Each path below is one point turned by a fixed rotation once a step. After each direction that follows a path, write how fast that rotation turns it, in degrees each step (0 if it stays still).
Each turn is a multiple of 5 degrees from 10 to 175, or 0.
Each row of a path follows its step; steps can be skipped.

step 0: [ 24   7 -17  -3  10 -25  19 -31  -7  17   2  12   8  20  25 -25 -13  29
 -37 -33 -19 -29   6  33   2 -12   2  -3 -42  20   9 -12  12 -15 -27  39
 -28  16 -27  -4  12  37 -23 -11  17  54   2   3  -5  -7 -39]
step 10: [ -8  15 -30  -9  -6  20   3  24 -21  11 -21 -17  -1  11  27 -38  34  26
  13 -26 -18 -12  12 -17  -6 -44 -10  -6 -46  37  42 -30 -15 -25 -31   9
  10  -8  17   6  10 -43 -23 -30 -16  19 -24  10 -14   8  -1]
step 14: [ -5 -17  23  21  -3  11  43  33  -3 -28  19 -29 -38   7   0   1  36  47
 -12 -15  16  18  -1   7   8  10 -12  -7  -3  64 -17 -15  25   3  18  23
  28  -1  15  -9 -21  13 -13  30 -14  -3  44  17  -9 -26 -16]
step 18: [-22 -18  33  34  21   9  20 -16 -19 -20 -43  24  11   4  -6 -14  -4   3
 -38 -27   0  13   9  27  -4  38   1  -3 -36  -1  11 -12  -6  18  21  45
 -11  -1   5 -15   5  -8  -3 -18  43  22  -2 -62  27 -16   6]
step 21: [-17  -8 -23   4  43 -14  14  -6   9  34   6  43  43 -18   1  -7 -25  28
  -5 -48 -13  18 -33   6  22  -4  -7  14 -16   2  50 -18 -19 -12  39  -1
 -15  28  12  10  -1  24  24   1 -22  17  -2 -14  23  38   2]
step 26: [-30  18  -6   9  -8 -18  14  19  22  21   1  -8 -11   6  -1  25  30 -18
  -6   6 -46  -9  30 -30   7   3  -6   9  29  25   8 -46 -15  12 -12 -28
  -5 -24   7  29   0  -5 -23  33  29  -4  52 -24   4 -57  -1]
step 27: [-43  -2  -2 -29 -28   8 -18  14  17  39 -38 -30  17  10 -17 -31 -17   2
  -1  23   3   2  21  -8   6   9   0  10 -30  13  28 -12  -4   2  23 -49
 -23 -25  -7   8  22 -31 -32  31 -11  36  36 -18  -2   0 -29]
Directions:
[ -5  10   1  -1   0  -7   6  -4   3   0   9  -4   2  10  -2  -4  -7   5
  15  -1  -3   0  -1  -6   5  -9 -10  -7  -2   5  -4   6  -2   8  -8  -9
   0  -3  13   0   3   0  -9   5  -3   1  -3 -11 -15  -7  -7]	25
[ -1  -9   3  -8   4   7  -4  -2   6   9  -6  -2   5  -1   3   4  -7  -1
  10   9   8  -6   6  -7   2   4  -1   1  13   3   0   4  -1  -8 -15  -2
  -3  -2   0 -21   5  -7  -2   6  -5  -1   7  -1   5   7   4]	100
[  3  -4   2   4  -6  12  -3   1  -4   2  -4   3  11  -8   5   0   9  -3
  -6   8 -11   0   2  -8   7  -1  -9 -11  -4  -7  -8   4  -4  -3   8   8
 -17   0  10  -2   9   3  -8   2  -2   3  -8   0   3  -2  -4]	35
[  4   0 -15   2  -6  -2  -7  10   9  -1   0   8  -4   2  -6   7   1  -1
  -5 -11   1  -4  -4  -3   8   8  -1   5   7  -7   4  14   1   5   3  -5
  -5  -8  -1  -2  10   7   3   5  -6  -4  -4  -8  -8  -2  14]	175
[ -5  -5   0   5  -7  -5  16 -11   2   6   7  10   6   2  -5   8  10  -4
  12   3   0   2   5   3  -7   1  -3   5  -2  -8   0   9   2   3   2  -9
  -6  -8   0   4   7  -3  12  -7  -4  -4   5   8   6   4  -8]	175
[ 11   1   7  -2   3  -9  -6   3  -3   4   7  -2 -17   1  12  10  -2  -3
  -6   3  -6   5   6  -8  -6  -4  -8   4   2   2   2   6   9  -5   6   8
  -5  -5   1 -10  -4   5   6  -6  -3  -2   9   3  -9  -4  -9]	125
[ -6   1  -3   7  -7  -8  -7  -7  -4 -14  -9  12  -1  -7  12   4  -9  -5
   2  -2   6  15  -1   6  -3 -13  -6  -6   4   3   8   5  -1   7  -1  -2
   0  13   4  -4   7  -1  -3   3   1  -3   5   2   6   1   4]	25
[  2  -7  -8 -13  -5  -1   4  -2   3  -5   0 -11  -6   2   1  14   2   4
   0   1  -1  13  -9  -9  -4  -4  11  -4  -3   0  -1   5  -2  -7   3   1
   5  -9   4  10   8 -12 -13  -4   1   7   5   1   4   0   7]	20

step 5: [ -9 -20  18   7 -11 -17   9 -27 -40 -20 -15   4  23  24 -34 -12 -22   7
  11 -59   5  -3  -3   3 -24   8 -19   6 -35  -7 -42 -14  44 -41 -20   3
 -17  11   4  -4  -6 -44  25  25   3 -40  19 -14  11   0 -16]
step 7: [ 22   2  -8  -1  -2 -19  21 -23  15  46  -4  -8  23  -2  -5  14 -44  17
 -27   0   6  22   2 -14 -20 -45  40 -33 -11  37 -33 -26  46  -1 -13   2
  -5  34 -21  21   8  10 -21 -16  38 -30   9   4  11  17  20]
step 11: [ 19  -4  15 -26 -55  11 -42  -4  -7   9   2  16 -31   2 -16 -17 -51  -9
  14  19   0  15  20  17  -5   5 -26   0 -38 -31 -22 -11   0   8  24  -1
  -5  16 -35  12   8  35  35  19 -11  16  -8   4  -8  53  27]
step 13: [-29   0 -23 -18 -28 -10  37  -3 -36 -28 -39   8  16   6 -13   4 -11  25
 -31  -6 -38 -24 -12   2 -13   0  -7 -36 -21 -44 -15  11  21   2  34  17
  -1  62  12 -10 -24 -15  22  26  -9  -8  -7  29 -12  13   1]
step 22: [ -5   2 -12  40  10 -33   3 -25  -7 -19  10  24  19  -1  33 -30  -9  21
 -23 -32  12  11  11  14   9  22 -17 -27 -15 -24   9  28  -7  48   5  49
 -35  13 -20  24  -9   5  15  37 -17   3  48   2  11 -11  34]
step 25: [  8  12  12  12 -12  33  10 -11   7 -12  19 -23  17   7  -2  32 -16  -5
 -55 -44   0 -11  10 -14 -21 -28  25  25  24  28  -9 -14 -55 -25   2  53
   3  17  10  24 -19 -10  15   0 -20 -10  -1 -15   4 -46   9]
step 28: [ 57  -5  -1 -13  -7 -20  -3   0 -34  -1   7 -12  -9 -14 -49  28  -8  19
 -24  -8  -9  23 -33   4   3  56  -4   2 -39  -5 -14  -2 -22 -27  20 -14
 -24 -27 -20  -4  32   2  -4  28  -6 -23  19 -46   1 -30   8]
Directions:
[  9  -7  -3  17  -6  12   9   7  -4  -3   8   1   6  -7  -6  -5  -7   6
   3  -6   3  -3 -14   0   7 -15   0   4   4  -3   0   8   7  -8  -1   3
  -9   5   4   1   1   1   2   0  -2   5   7   3  -1  -6  -9]	145
[ -2  -4  -1   2   5   9  -2  -2   4   0   5  -1   2  11  10   8   4  -8
   3   2  -4  -3  -6  -5  11   4   5   2  -4  -4   1   7  -5  14   3   1
  -8  -6   0   8   5 -16  -8   3   9   7   7 -11 -11   3  -8]	175
[ -5   1  -3  -8  -3   3  -5   5   0  -4  -2  -4  -5 -14  -1   6  -7   5
   5   2  -1   5   3   5 -11  -1   4   5  11   3  -2   4   6   3 -11   4
  -6  -1  -1   2   4 -15   4 -15  -5 -14   9 -13   0   2  -2]	160
[ -5   4   0   3  -2  -8  -6   3  -1  -3  16   5   8  -2  -7  -3   7   2
 -11  10   4  -2   0  -2   8   6   0   3  15  -5   3  -2  -9   2   6   0
  -5  -3   0   7  10  -2   1   1  -6  -9  -5  -2   1 -19   7]	10
[ -9   4  -3  -5  -5  -5  -7 -11  -9  -2   9 -11  -5  -9   0   5   0   7
  -9  -1   0   3  -3  -7  -1 -12  -6  -3  -2   0   9  10  -8  -1  -6   9
   7 -12   3  -3   4   3  -8  12  -1   5   5   2   5   6  -7]	10

step 0: [  6   7  10 -10   7  11 -11  19  -3  26   5  -9 -24 -10   8   8 -17  35
 -69  39 -14   8  22  28 -20   9 -12   1  -4 -33 -21   8   0   1 -11 -12
 -15  -8 -31  18 -41   4  -1   0 -18  19   1  26  39 -11  44]
step 6: [-35 -41  14 -22   0  24  30 -12 -15 -32 -19  42 -16   3   7  -4  -3  19
  20 -24  30  -9  14 -26  -6   0 -27  23   5 -11 -31  -2  26 -37  -8  15
 -11  15 -20 -24 -31 -42   4  -5   4   0  -2   3   7 -26  20]
step 10: [ -1  -3  -9  11  37 -16  -4 -51 -23   5  -8  34   1  -1  33  36   1  -6
 -32  12  10 -10  25 -10   8  -1  40  13  10 -24   1  -5  -8   2  -2   5
   0 -10  -6   2 -40  10 -27  -8 -33  13   8  31  54 -31   5]
step 11: [-17 -51   2 -32  -4  25   3  -2  20 -24  -5   6  15  15 -21 -13   1  57
  32   9  -4   9 -21 -21  -4  15  -6  -7  -3  16 -44   6  20 -14  24  -1
 -20  -3 -14   8   7  -4  29 -14  15   9  20  36  22 -37  24]
step 14: [ 33  25   8  12  20  34 -28 -12 -38   7 -16 -10  13  15  26  30 -23 -10
  15  18 -15  29   7 -20  25  21 -19  -7 -16 -24  -3 -11  36  32   0 -31
 -11 -37   4  29  34 -15 -11   2  -9 -12  -4 -19  29   5  -8]
step 17: [  3  -3   9 -22  -9 -25  23 -25  -3   8  -2  37  12  -4 -33   0 -15  -4
  16 -10   2  27   1 -11 -24  31  11  23 -10 -30 -21 -37 -14  -7   2   8
  12  35  19  10  -4  39 -29  69  -6   6 -15  22  17 -10 -12]
step 25: [ 34  -3  -1 -13   0   6  -3 -21   7 -21 -31  -1  -2   7  42  -5   6   8
 -41  18  15   4 -31  20  10 -19  -7  18   6 -22 -34   1  -7  16  36  23
  -3 -26  -9  21 -16 -43 -15 -28 -47  27   8  27 -11  13  21]
Directions:
[  7   5   3  -9  -3  -5  -6   1   0   1  -1  11  -2   4   1  11  -5   1
   7   4   6   0  -8  -2  -6  -6   7 -14  -7   8  -6   5  -3  -6  11   5
  -6 -14   0   7  12   9   3   6   1   0 -11  -6   1  -7   2]	110
[  2   2   0   1   2   6   0   7 -10  -4   5   8   6  -5  -3  -4  10   2
  -1   7   6  -3 -10  -1  -3  10 -13  -4   2 -15  -4  -6  -7   2   3  14
   7   2   7  -1   9  -8   6  -3   6   3  -3  -6  12   1  -2]	135
[  0   2 -11  -3   3 -15 -14   9 -12 -10  -2  -9   1  11   9   6   1   1
   2   3  -3  -5  -3   8  13   2  -9   5   1   5   2  -3   2   4  -3  -3
  14  -7   4   3  -4  -2   1   7  -2   0  -6   1  -3  -2  -3]	70
[  9   5  -8   3  -3  -9  -2  -2   8  -1   3  -7   0 -12  12  -2  -9   8
  -1  -3  10  -2  -2   2  -9   2  11   1  14   0   2 -13   4   2   0  10
   4  -2  -4  -2  -9   2   6  -6   0  11  -4  -3   3  -2  10]	145
[-10  -8   9   6   9 -11  -1   7  -2  -1   2  13  -1   4  -4   2 -10 -13
   6  -5   9  -5   7 -10  -6  -4   5   4   5  -1   0  -2  -1  13   2   3
   4  -1   2 -11  -2  -2   8  13  -3   4   7   2   2  -1  -3]	160
[  7   8   1   0 -11  -1  -1  -5  -4  -4   6  -7   2   3 -10  -1  -7  -7
  -3   0   0  -4 -11   6 -10  -3  -3   7 -10   4  -3  -5  -5   0   9   4
   1  13  11   6   0   1   7   8  -3   0  11   9 -11   6  10]	80

step 0: [  8 -30 -30 -11 -15   1  24 -14 -14 -14   9 -19  -4 -28  23  41  48 -49
  23  21 -33   8 -22  11 -12   4 -39 -41  -5  40  16  10 -11 -13  -5  -4
 -22 -26   7 -10  16 -21   4  20  14  26 -19 -10   8 -28  13]
step 7: [  4  -9  -2  -1  31  -8 -12 -10  14 -27 -16  36  -5  -9   4   7   1   4
  -7 -15 -47  -7 -31 -27 -12  10  34   6  26 -25  16 -33  10  -3 -36 -35
  -2  13 -28   5 -13   0  57 -11  12  -7 -43  29 -43 -21 -13]
step 10: [  1 -16  20  36  44 -19   6  20  17 -18  -7 -32  16  22  26  -9  11  26
  29 -14  -6 -39  11   6  33  45  33  -7  33 -40  -7 -32 -21  -2   8 -21
 -15 -13 -14  -6   0 -22  -5  32  -6 -12   2 -20  28  -2  31]
step 17: [ -2  23 -35  13  33  -2   1  -2 -11  43  -1 -33  11  21   6   9  16 -11
 -13 -33   5   2  14  -1  -9  -8  -9  29  -9  38  33   5  45  15  23  29
 -43  15  26  -1 -23   3  18  26 -20  23 -39 -32  -9 -22  16]
step 19: [-10 -58  39  -4  10 -22   4 -55  -2 -29 -26 -17   8  24 -10  23   4  16
   4  14  -5  33  24   3 -10  -7 -18  -4 -39  29   7   4  27  18  -3  13
  31  -7 -16  13 -35  -1 -23 -15 -28  43  13  16   2 -11  14]
step 23: [ 27 -39   8  25  10  13   9 -49 -11   5  -4 -10   3 -29  -7  11 -44 -16
   1  -8 -23  -4  -4   3 -12   1 -24  15   1 -48  19 -10  13  10  14 -11
   9 -41  53  25 -13 -29  51   2 -28  -8  -2  -2  -7  14  36]
step 24: [-22 -19   6  16 -32  -5 -35 -19  -7 -51  31   9  28  17  -9   5 -24   3
 -17 -21  15   3   7  25   3   7  39   8 -16 -22 -26 -23  27  40  30   8
  18 -32  -2 -10 -10  20 -10  12  24   9 -40  15 -48  11  -9]
Directions:
[-11  -6  -6   2   0   6 -12  -7   0  -2  11  -6  -8   5   9 -14  12   0
   0 -11  -3  -4   4   1  -8 -10   9   1  11  -2 -12  10  10  -1   0  -1
  -1  -1   2   8   0  -1   1   0   4  -4   0  -5   5   0   5]	100
[ -8  -8  -7  15   5   6  -5  -3   7  -3   1   1   4  -1   7  11  -2  -4
 -14   2  -1   3  -4  -5 -15  -9   0   2 -14  11  -7 -12  -9  -5  -4   1
   0  -6  -4  -4  -4  -3   0   1   3  -1  -8   0   1   6  -1]	60
[ -4   4  -4   4   0  -7  -5  10  -6   3  -8 -14  -6   8  -7   0  -3  15
   4  -2  11   1  10  12 -10   1   0   3  -6   0   3   1  -2   3   1  -1
   5  -9  -5  -2  -4   6 -11   4   0   0 -14  -9  -4  -1  -2]	160
[ -5   3   8  -1   9   9  -3  -4 -10  -6   4  -5  12  -6 -14  -2  -8 -11
   0 -11  -3  -3   9   5  -6   1   4   1   0   0   3   6  -3  -1  -4   5
  -1  -8  -7   6  -3   9   1  -8 -10   3   2  13  -1  10  -4]	70
[  1  -7   3   0  -1   4  -6   1   6  -4   6   1  -3  -9   2  -3 -10   8
 -12  -2   5   9  -9   5   6  13  14   7  -2 -12   2   9  -7  -8   2  -1
   5  -2  -7   2   8  -4   5   7  -7  -8  -8   4  -3  -7   4]	20
[  5  -8   0   7   1  11   3  -3  -8   3 -10   1  -6   5 -14  14   1   4
   2  -2   2   4   0  -4  -4  -2  10   3   9  -5  -1   2   5  -7  -1 -10
 -13  -2  -7 -10   5  -4  -2  -5   5   3   6   4  10 -11  -5]	95
[  3   7   3   3 -11   9   0  -1  -2  -3  -8   2  -1   6  10  -7   2  -9
  -9  -1   7   6   6   0  -1   1  -4  -8  -3  12   8   6  -5  -6  10   2
  -1 -11  -3   5  -5   3   5  -4  -4   6   5  -3   2 -21   6]	130

step 0: [-19  32  18   9  20 -14  12   0   2  -7 -23  24 -17   6  15 -28  37 -17
 -13   5   9  -6  50  11 -60   8 -22  14  15 -27 -20 -15 -12 -18  16   4
 -29 -28 -27  -3  -8  29 -23 -38  21  -8  14 -13 -48  25 -22]
step 3: [-32 -15  12  29 -27 -20  35 -12   8 -37  34  -4  -3  44 -15 -24  -2  -5
 -16  -6  -2 -23  40 -17  35   8 -18   7  13 -15 -10 -19  23 -35 -20 -44
 -11   2 -37  19  -2  -8  26 -32 -10  -8 -27  -6 -14 -33   9]
step 4: [ -3 -41 -14   5  27 -11  24  16 -22  37  -6 -24   2 -19   0   0  24  11
  -1  -3 -28 -38 -11   9  32  -1   1   2  28 -33 -16 -19  27 -37 -14  -6
  23  37  28  -9 -39 -42 -37  15 -27  17   2 -18 -27 -17  15]
step 11: [-43   0  23   7  24   9  24  -8 -17  26 -17   9  47   6 -34  33 -30 -21
 -12   2  16 -30  14  16  38  -9  28 -20  15   5 -21 -15   6 -65 -33 -17
   2   8 -16 -23   1 -15  -4  -6  24  20  -8  24  -7 -26 -25]
step 19: [ 14   1  31  13  34  -1  29 -21 -18 -33 -26  -2 -28  -6  -5   9 -23  17
 -13  -6 -20   3  -6  13  32  31  -2  14  48  16 -33  -3  31 -24  -5  32
  17   9  48 -25 -13 -39  19 -11  -1  36  -9   4 -20 -20 -33]
step 24: [ -5 -29 -37  14  18 -17   3   7  27 -20   8 -15  24 -25   9 -75   4 -19
  25  16   3 -31   0  -8  17   1   5  16  -9  27 -33  -7 -31   1   0  36
  19 -32 -15  11 -33  -1 -35  -3 -16 -13  17  25   6  32 -24]
step 25: [ 30  39  17 -14  30   6  39 -50  -3 -20 -29  12   9  -9  -1 -14 -13  24
  -5  -1   7  -3  25  18  -8  23   6  36  51  28 -26 -17  -2  10 -47  48
 -20   7  15   8  -2  16 -23 -26  21   5   5 -10 -26  12 -10]
Directions:
[ -5  -4 -12   0  -7 -15   2  -8   8  -8 -14  -8  10   3  -2   4   0   7
 -16  -4  11   6  -6  -7   6  -3  -4   4 -12  -5  -1   4  -1   0  -1  -1
   5  -6  -2  -4   0  -2  -1  -6  -3   2   7   3   7   0   1]	175
[ 10  -8   7  -1  -2  -1   0  11  -3   0  -3  -4   0   8  -3   5  15 -13
  -2   8   0  -6  -2  -8  -6  -8   6   4   8   0  10   7   4  16  -1   4
  -3  -1  -6  -8   4  -2  -5  -7  -7   1   8   5   5  10  -2]	45
[-12   2   7   9  -5   6  -2  -2  10   2   3   7  -4   8  -5  10  -3  -1
  -9  -5   0  -1  -7  -3  -5   3  10  10   3   6  -6   2   3  -9  -1 -11
 -16  -4  -6  -4  -3  14   0   2   2   4   5 -10   3   8  -4]	125
[  2   1   5   1   7   6  -5  -9   8  -1   1   1   2  -6  -4  -5 -13  -3
  -2   6   3  -3  -5   2  -1   5  12   3   3   7  -7  20   0   3  -1   6
   5 -10  15  -3  -1  -4  10  -5  -1 -10   5   9   7   0   4]	10
[  3  -9 -11 -10   3  -1   0   2   5   5   7  -8  -4  -1 -17   7  -1   1
  -5   1 -10   4  -2  -4  -1   4   3 -13   4   8   6  -8  -3 -13   1   9
   5  -4  -2  -6   2   3   8  -5  -5 -10   3  -5  -7   3 -10]	145
[-14   2   6  -1   4   7  -8   9  -2  -1   1  -4   0  -2 -15   1  -7   5
  -4   3  13  -7   4  -2 -10   4  -7   2  -1  -4  -1  -4  11  -2  11  11
   0   1  -5   2   5  -7   3  -2 -13  12  -7   0   3  -7   2]	40
